name the system of each run:
Nokek, trace 1 (8 x 18):
[[ 40 -22   2  29  19  -4  -2 -31  25 -42  -5 -18   6  21  10  24  -7   5]
 [ 34 -17  22   5  -9   5   3   1  17   1 -14 -55  14  17  21   8 -16  -4]
 [  2 -44  22  -7 -17  25  -6  14  -2   5 -12 -21  12 -26   5  25 -22   3]
 [  1 -27  15  -8  14   3  -1 -12  -8  -4   2   7  -3  -9   3  54  -6  28]
 [ 17   8  12 -19  16  -6  -1 -15  -3  26  -2 -20  -5  26  13  28  -3  30]
 [ -2  -5  -1 -24  -6  29 -11   3   5  44 -11 -12   7   7   6  -1  -9  16]
 [-24 -18  -9  -8   2  28 -13  -9  18  19   0  26  13  -2 -10  16   5  15]
 [ -3   1   4   4  12 -10  -8 -22  16   7  10  15  21  34 -11  17  15  16]]
popo, trace 2 (8 x 18):
[[ 34  -3   1   1  20  15 -15 -30 -24 -20  -6 -49  -3   5  -2 -19 -29  32]
 [ 41 -16 -17   6  -4  22 -20  -7  17  -6 -30 -40  -1  -5  17 -19 -27 -12]
 [  5 -15 -26  14   3  48   4 -15  47 -30 -14 -16 -10  -2  20   3  -5  -2]
 [ 19  -6  -5  22  26  13  11 -38  28 -39   5 -13  -2  28   9  21   1  23]
 [ 46 -32  15  22  11 -16  -9 -19  14 -18  -8 -20  19  22   6  26 -13   1]
 [ 27 -55   6  14   0  18  -2   5  13  -7 -21  -1   2 -20  14  31 -20  -7]
 [ 17 -27  -7   5  26  35  31  -4   2  -8  -9   6 -28 -15  26  30 -14  23]
 [ 37   0  10   4  24   8  40  -9   7   5  -4 -31 -17  27  34  19  -7  23]]
Gezof, trace 3 (8 x 18):
[[-25  30  16 -19  11   6  35   4 -38  -8  19 -19 -28 -13   4  -1   2  32]
 [-38  26   0 -14  10  28  12 -23   7 -20  17 -17 -11   8  -1   9  12  35]
 [-26  28   6  -6   0 -10 -22 -28  18 -17  17 -12  17  28 -17   6  20  15]
 [-24  30   2 -11 -24 -21 -32   0  -2  -2   7  -9  15   5 -22 -25  14 -14]
 [-24  11 -22   0 -13  12 -17   9  -8  -4  -1  18   0 -24 -19 -44   1 -18]
 [  7  -4 -32  19  21  18   1 -12  -2  -3   0  37  -1   3 -12 -38  -1   4]
 [ 30   4  -7  21  18   2  15 -12  10  14   1  -1  14  42   3 -29   0   6]
 [  9  -3  19  16 -17   4  22  13  23   4   4 -30  21  25  10 -16   2 -19]]
Nokek, trace 4 (8 x 18):
[[-21 -35  -2  -7  -8  58 -11  -1  13  27  -4   2  27  -4 -12  -9 -12  20]
 [-19 -24   9  11  14  19  -1 -29  21 -10  17  19  28  21 -19  27  11  31]
 [  9   2  27   3  11 -10  -6 -25   5  11  16 -26  37  52 -14   3   3  28]
 [  7 -24  18  -4  -4  28 -14  -1 -19  31   0 -25  39  11 -22 -31 -23  24]
 [ -9 -41  -1   9  21  52   5 -18 -10   0   8  13  19  -3 -19  -4 -16  41]
 [ -5  -7  12  11  26  28  24 -32  19  -8  18 -13  18  42  -1  13   6  44]
 [-15   1  32  -8 -11  24   0 -11  14  17  13 -50  40  38  -8  -7  -1  26]
 [-27 -32  26  -9 -10  32 -27  -8 -14  11  12 -19  43  -4 -35  -3 -16  32]]
Zilib, trace 5 (8 x 18):
[[ 17  35   1   0  17 -55  14 -12   8 -22   4   7 -35  17  24  46  24  -9]
 [ 20   1  36 -19 -23 -39 -29  18 -34  34  -7 -35  24   3 -11  -7 -15  -8]
 [-37 -40   5   6 -17  53  -8   9  10  10   7  11  40 -14 -29 -22  -8   8]
 [ -5 -12 -24  15  35  18  25 -23  20 -28   6  42 -29  -2  13  37  11  20]
 [ 45  29   1 -13  22 -40  11  -2 -28  20 -11 -13 -35  15  27   5  -4   7]
 [-16  23  11 -11 -32   3  -6  24  -9  33   5 -28  26  10 -14 -57   0 -16]
 [-49  -8  -2  18 -21  14  -6  -3  32 -35  19  23  26  -4 -25   5  22 -15]
 [ 27 -28   7  11  23 -32 -12 -20  -9 -30  -4  22 -12 -10   3  60  -2   9]]
fubud, trace 6 (8 x 18):
[[ 33 -33  11  14  12  -4  28  13   1  25  -8  19   2  10  19  23  -6   0]
 [ 35 -12  21  -4   3 -24   5  12 -15  32 -10  -9   2  13  14  18 -10   1]
 [  4 -16  21 -18 -16 -11  -6  22 -13  33  -9  -4   2 -16   8  25  -7  -5]
 [ -6 -17  10 -12   5   0   7  10 -10  28   0  25  -4  -8   3  33   1  13]
 [  8   5   8 -13  15 -15   3  -7  -7  29   2   9  -2  19   4  25   4  20]
 [ -6  11  16 -20 -10 -17 -15   0   1  24   1 -12   9  12   0  22   5   6]
 [-23 -10  13 -11 -12  -3 -13   2   4  14   4  10  16  -3 -10  23   9   5]
 [ -6  -9   4  -2  11  -1  -9 -13  -4  15   7  22  16  15 -15  11   6  21]]
fubud, trace 7 (8 x 18):
[[ 21  17   0 -40  10  -3 -23   5 -61  72 -12 -11  -7  -2  -8 -35 -24  30]
 [-53  25  13 -51 -23  47  25  29  -4  50   2 -23 -20 -19  18   4   7  20]
 [-47  16  31   0   7   1  62   4  15 -22  37   8 -12  18  14  53  36  22]
 [ 13  15  34  12  14 -79 -16 -30 -17 -46  25  -5  10  26 -19  45  15   9]
 [  4 -12  -2 -20 -14 -32 -99 -21 -30  -7 -16   1  18 -32 -41   3 -17  -2]
 [-30 -19 -49 -29   5  69 -47 -12   6  43 -20  42  -2 -30 -19 -18 -12  25]
 [-17  28 -27  -7  28  67  46 -19  49  39   7   0  -5  57  25 -16  18  38]
 [ -7  37  48  16 -18 -23  46   0  50 -21  25 -68  29  68  22   8  30 -11]]
zopa, trace 8 (8 x 18):
[[-19 -10   1   9   0 -15  -8  -9   1 -49   9  23 -10 -27 -11  35   9  -5]
 [ 27  -4  -7  -7  24  -6 -10 -14 -36 -23 -11  -6 -35 -28   7  14 -20  18]
 [ 27 -11 -24  -7   6  28   6   5  20  22 -26  -3 -25  -4  32   8 -12  -4]
 [-15  13 -15   4   0  -1  22   4  42   7   1  31 -13  14  19  23  28 -15]
 [  2  17  12   0   9 -55  -5  -6 -13  -4  11  24  -5  11  -7  28  19  -1]
 [ 27 -30  12  -5   1 -21 -28   6 -36  20 -13   9   7 -17 -11  11 -20   2]
 [ -9 -36 -13   1  -1  44   8  17  -6  14  -9  22  -4 -34  -1  -9 -16   3]
 [-23  26 -14   1  14  25  45   6  -2  -6  12  13 -29  -4  13 -17  12  11]]
popo, trace 9 (8 x 18):
[[-63   8   4 -31  11  10   3  -3 -34   3  26  44 -18 -32 -23  38  18  41]
 [ 23  42   0 -29  24 -49 -12  -5 -61  49   1  15 -18  17  -7 -14   1  24]
 [  2  24  -8 -18 -40 -15 -12  42  13  60 -20   0   7   3  11 -34   8 -49]
 [-77  23 -15 -12 -29  37   8  11  35   4  16  24   8  -7 -10  -9  34 -13]
 [-36  36   9  -4  20 -24 -13 -32 -24 -13  37  22  17  27 -41  -7  25  36]
 [ 27   0  10   3  -9 -58 -47   5 -41  27  -4  16  30   6 -33 -32  -6 -19]
 [-17 -14 -27   1 -29  10 -13  39  -7  19 -15  47  -3 -48  -9 -37  -1 -44]
 [-42  41 -31   4  14  17  40   7  -8 -15  22  48 -34 -10  -1 -33  26   1]]
Zilib, trace 10 (8 x 18):
[[ 12  20 -43 -12   0   0 -37 -15  21  -8 -23   1 -24 -10  10  -7  -1 -17]
 [ 14  10 -27  -6 -21 -11 -34   6  24   3 -27  -2  -9 -13  11  -9  -1 -38]
 [  4 -17 -15   3 -29   4 -21  19  28  -4 -21   2   0 -25   9   4  -2 -41]
 [  7 -29  -7   3 -16  13   0  19  20  -6 -21   4 -16 -33  21  25  -8 -27]
 [ 10 -11  -2 -11  -9  17  16  23   2   7 -21 -11 -30 -31  32  21 -12 -12]
 [-14  12   1 -25 -20  19  15  25   1  12 -11 -24 -27 -27  26   7  -3  -9]
 [-37  19   3 -28 -26   8  -2  17   8  -2  -2 -15 -20 -28  11  18  10 -10]
 [-28   2   3 -30 -20  -2 -27   5  -3  -3  -8  -2 -15 -35   2  37   3  -2]]
zopa, trace 11 (8 x 18):
[[-27  20 -36  19 -15   9  19  14  52  -1   0  49  -3   9   8 -22  36 -45]
 [  0  43   2  18   5 -75   2  -2 -24 -31  21  33 -12   8 -15 -10  29 -25]
 [ 51 -16   9   4 -11 -50 -35  19 -49  12 -23  -3   2 -26  -9 -22 -27 -30]
 [ -1 -45 -22  12 -26  39   0  39   4   4 -22  23  -3 -54   3 -30 -20 -39]
 [-36  34 -29  11  -1  19  47  20  -3 -40  12  26 -43 -33  13 -32  19 -20]
 [ 23  71 -10 -12  -2 -56  14  11 -18  -4  -6 -21 -46   8  28 -18  15 -28]
 [ 27   7  -2 -13 -42 -51 -44  29  21  34 -31  -3   6  -3  11   5   4 -63]
 [-33 -27 -18   6 -35 -13 -42  22   1 -17  -7  58  11 -56 -30   3   8 -47]]
Gezof, trace 12 (8 x 18):
[[  7  -7  -3  34  14  58  54   0   4 -11  13 -26  15  23   4 -68 -12  15]
 [ 10 -20  21  49   3  14  33 -18  35 -53  19 -35  35  38  -1 -11   3   3]
 [ 15   3  35  26 -19 -46   0   0  -5 -60  13 -50  19   4  -9  -6  -1 -25]
 [  3  16  -1  -1 -17 -10  -8  13 -32 -57  -7 -36 -34 -53   3 -23 -17 -23]
 [  7   9 -48  -1  24  32 -10 -28  -3 -45 -15   0 -50 -33  13 -11 -13   9]
 [ 33  21 -38   2  34   7 -18 -50  39  -6 -17 -10 -15  44  19   5   3  17]
 [ 17  24   1  -6 -25 -16 -20  -2  58  24 -18 -35  19  48  22   4  17 -31]
 [-19  -7   2   5 -54 -19 -15  39  33  -4 -12   6  13 -24   4   1  15 -68]]

runs to name:
trace 13 (2 x 18):
[[-22  23  -3  -9 -21   6  -3   9   3 -24  -1 -22 -15 -23   5 -11   4 -17]
 [-17   1   1 -12 -19  -5 -26  -1   3 -29  -5 -16  -8 -30  -1  19  -1 -11]]
  Zilib
trace 14 (2 x 18):
[[-27   1  38 -11  -4 -22  26   8  14   9  21   8   4  19   9  65  26  11]
 [  3  -6  30  -2   7 -57 -25 -18 -13  -2  14  17  23  17 -23  47  11  12]]
  fubud
trace 15 (2 x 18):
[[ 37 -14   9 -12   3  20  20   3  18  -8 -26 -58 -33 -12  53  43 -22   5]
 [-17  -2  -1 -16 -15  16  10   0  65  -3 -12  -8 -17   3  36  69  19  -8]]
  zopa
trace 16 (2 x 18):
[[ 49   4  -1  13  17   1  33   2   5  17 -12 -23 -13  28  33 -14 -10   0]
 [ 14  -2  26  -2 -31 -18  15  32   4   3 -10 -40  -1  -9  26  10  -5 -30]]
  fubud
trace 17 (2 x 18):
[[  8  -5 -10  14  -3  34  44  14  39  -3  -8 -13 -16   8  37   0   2 -14]
 [-14  29  14   5  -8 -31  28   4  30 -20  14  -3 -10  22  19  34  32 -16]]
  zopa
trace 18 (2 x 18):
[[-36  15  -5  -9 -30   1 -32   3  21   5   4   2  25   1 -23 -20  15 -19]
 [-18  12  -9   1  -3  -7 -34 -16 -20 -25   9   6  10 -11 -34 -31   1   3]]
  zopa
trace 19 (2 x 18):
[[-21  21  -6  -8   4   5  -5 -22   9 -32   7 -15 -14   0   1  15   8  16]
 [ -4  24   1 -15 -10  -4 -29 -14   9  -8  -4 -32   3   8  -3  -4   2   3]]
  Nokek
trace 20 (2 x 18):
[[ 14   1 -30   4  -2 -16 -54 -15  -6   5 -14  26  14  -4 -27 -35  -5 -17]
 [ 13 -13 -35  26   8  12 -13  -3  -5 -10  -8  36   5 -12 -16 -50  -8 -18]]
  zopa
trace 21 (2 x 18):
[[ 30 -31  20   4   8  -1  42  19  19  31 -11   3  -7  13  38  49  -3   3]
 [ -1 -26  33  -8   2  23  39  14  15  24   4 -17   2  11  26  49  -2  20]]
  popo
trace 22 (2 x 18):
[[-21   2  -4 -21 -10  31 -15   9 -28   9  -4 -10  -7 -35 -11 -29 -15  11]
 [-20   2 -25  -1  19  23  -5 -23   2 -25   5  23 -19 -16  -7   6   4  19]]
  Nokek
trace 23 (2 x 18):
[[ 29  -3  13  10  -3 -38 -17   1 -12   9  -3   1  18  15 -10  -8  -3 -12]
 [  5 -32   7  22  -4  16   0   5   0   4   2   8  30   4 -15 -23  -9  -4]]
  Zilib
trace 24 (2 x 18):
[[ 32  11 -15  -2  -6 -43 -25   7  21  38 -20  26   1  25  11   4  12 -36]
 [ 10 -26   4  12 -27 -11  -8  31  16  32 -13  22  30   3  -3 -13   3 -42]]
  Zilib
trace 25 (2 x 18):
[[ 18  -2 -12  30  25  -3   3 -18  -6  28  15  36  40  51 -30 -54   4  13]
 [ 21 -18  17  40   9  -3  27   5 -13  11  19  13  43  37 -22 -50  -2   0]]
  zopa
trace 26 (2 x 18):
[[ 44 -38 -11  44  19 -42  17  10   9  -2  -7  73   1   9   6  22   9 -32]
 [ 28 -40  12  34  12 -31  42  28 -38 -12   4  52 -12 -27   3  14  -6 -17]]
  zopa
trace 27 (2 x 18):
[[ 30   1  32 -14  27 -54 -13 -17 -47   2   7  -7 -12   6  -5  48  -9  32]
 [ 41  10 -10 -29  23  13  -2  -1 -35  55 -24 -21 -26   2  20 -20 -29  31]]
  Nokek
trace 28 (2 x 18):
[[  6 -12   9  23  17 -25 -38 -40 -15 -29  17  11  40  24 -47 -13  -1  20]
 [ 39 -43 -11  23   1 -19 -34   8 -29   3 -18  32  15 -26 -22 -25 -25 -24]]
  popo
trace 29 (2 x 18):
[[  1  19  28 -25   1  -5   9   6 -22  40   7 -32   3  20   5   1  -4  24]
 [-33  -1  38 -22 -21   0   8  15  -8   7  14 -22   6 -11  -1  32   6  11]]
  fubud
trace 30 (2 x 18):
[[-39   6  -3   6   7  52  49   8 -13 -10  21   3  -8 -12  -5 -34   3  21]
 [-53  29  13   1  -4  18  27  -8   9 -34  32 -11   2   9  -9  -2  24  16]]
  Nokek
trace 31 (2 x 18):
[[-17   2  27   3 -25  -2  37  40  -5  24  12  -3  13   1   3 -17   9 -20]
 [-45   5  28 -11 -16  12  17  15 -21  -1  22 -12  11 -12 -16  -6   7  14]]
  popo
trace 32 (2 x 18):
[[-29   0  24 -25   6  -9 -34 -31 -31 -43  16 -24  -8 -27 -22  50  -6  42]
 [ 45   1 -14 -29  16 -32 -59 -16 -46  19 -30  -4 -27 -25  -1  11 -28  12]]
  popo
